500 stands for zero in the data rows.
Here are some numbered points:
[382, 420, 572, 205, 404, 377, 594, 592, 541, 595, 373, 569, 626, 599, 544, 470] 0
[605, 394, 245, 671, 581, 468, 440, 671, 398, 391, 632, 531, 453, 291, 413, 399] 1
[697, 607, 388, 659, 502, 445, 223, 635, 584, 460, 513, 554, 488, 484, 216, 372] 2
[481, 456, 999, 431, 416, 524, 533, 304, 605, 481, 545, 516, 571, 599, 615, 633] 3
[540, 729, 838, 242, 469, 615, 350, 511, 468, 713, 384, 520, 546, 765, 614, 512] 4
[600, 634, 431, 512, 737, 570, 731, 525, 391, 497, 780, 605, 387, 402, 548, 444] 5
[488, 351, 153, 683, 546, 510, 513, 563, 496, 399, 477, 604, 297, 236, 512, 444] 6
[459, 505, 379, 521, 688, 575, 806, 676, 458, 444, 703, 787, 456, 585, 647, 502] 7
[507, 489, 369, 736, 643, 471, 356, 340, 683, 299, 555, 348, 479, 502, 437, 537] 8
[406, 473, 755, 272, 388, 666, 458, 574, 572, 499, 333, 488, 586, 647, 779, 456] 9
[603, 512, 367, 597, 584, 574, 441, 616, 535, 423, 507, 500, 463, 391, 329, 562] 10
[572, 378, 614, 701, 865, 457, 626, 315, 392, 437, 512, 536, 480, 469, 413, 461] 11
[365, 303, 828, 447, 463, 484, 527, 342, 557, 527, 526, 503, 567, 670, 573, 505] 12
[479, 428, 617, 281, 261, 469, 453, 619, 479, 632, 440, 450, 529, 510, 384, 420] 13
[356, 669, 594, 440, 642, 447, 448, 537, 476, 681, 690, 305, 534, 382, 622, 566] 14
[452, 458, 550, 392, 273, 241, 422, 593, 610, 676, 478, 401, 664, 425, 374, 519] 15
[568, 505, 162, 761, 514, 366, 572, 514, 449, 422, 537, 557, 305, 397, 639, 557] 16
[499, 653, 785, 535, 542, 589, 392, 049, 684, 487, 369, 409, 519, 488, 650, 570] 17
[493, 476, 416, 534, 572, 538, 686, 315, 584, 508, 619, 413, 202, 545, 432, 519] 18
[532, 424, 291, 699, 557, 543, 504, 615, 500, 365, 679, 408, 294, 468, 463, 383] 19
[451, 564, 313, 532, 312, 455, 444, 608, 469, 212, 558, 619, 334, 539, 492, 356] 20
New points follow, each followed by the numbers of its five nearest points above, looking only along the 2 directions in which the numbered points spread most, smallest number first.
[428, 608, 550, 382, 378, 189, 592, 324, 746, 575, 435, 285, 712, 456, 849, 608] 3 4 9 12 14
[655, 565, 562, 406, 459, 311, 363, 439, 571, 515, 540, 209, 596, 350, 368, 567] 0 10 13 14 15
[542, 550, 574, 325, 456, 406, 308, 560, 604, 497, 410, 288, 655, 486, 403, 649] 0 9 13 14 15
[602, 411, 152, 665, 588, 520, 462, 530, 388, 399, 555, 512, 480, 473, 539, 392] 1 6 10 16 19
[341, 660, 606, 604, 650, 539, 582, 312, 621, 695, 589, 438, 322, 729, 922, 766] 3 11 12 14 17
[581, 362, 628, 462, 450, 425, 568, 497, 468, 390, 439, 623, 402, 463, 389, 478] 7 10 14 18 20
[571, 550, 405, 620, 587, 310, 458, 416, 531, 499, 474, 462, 398, 448, 494, 628] 5 7 8 10 18
[610, 583, 325, 664, 561, 359, 323, 462, 533, 455, 671, 679, 392, 204, 495, 442] 1 6 10 16 19
[606, 456, 827, 589, 269, 472, 591, 378, 631, 431, 413, 464, 339, 481, 646, 382] 3 9 12 14 17
[377, 673, 644, 360, 707, 684, 581, 562, 337, 761, 398, 612, 446, 819, 448, 631] 3 4 9 12 14
[624, 428, 560, 526, 524, 518, 578, 557, 568, 449, 404, 390, 494, 499, 273, 504] 2 7 10 14 20
[567, 482, 680, 531, 575, 664, 437, 321, 317, 482, 536, 489, 599, 709, 583, 400] 3 12 14 17 18
[528, 805, 482, 606, 404, 224, 478, 513, 511, 616, 424, 327, 655, 378, 569, 452] 0 13 14 15 20
[696, 506, 510, 396, 538, 532, 395, 486, 526, 428, 555, 349, 577, 463, 312, 487] 2 7 10 14 20
[310, 684, 603, 396, 501, 511, 662, 354, 435, 799, 476, 478, 421, 604, 638, 710] 3 9 12 14 17
[610, 406, 568, 505, 549, 492, 502, 565, 640, 468, 402, 437, 490, 497, 249, 553] 2 7 10 14 20
[569, 390, 241, 763, 395, 681, 465, 686, 408, 399, 677, 483, 260, 460, 450, 324] 1 6 10 16 19
[462, 544, 823, 138, 376, 691, 516, 514, 461, 326, 279, 528, 575, 839, 646, 527] 0 3 4 9 12
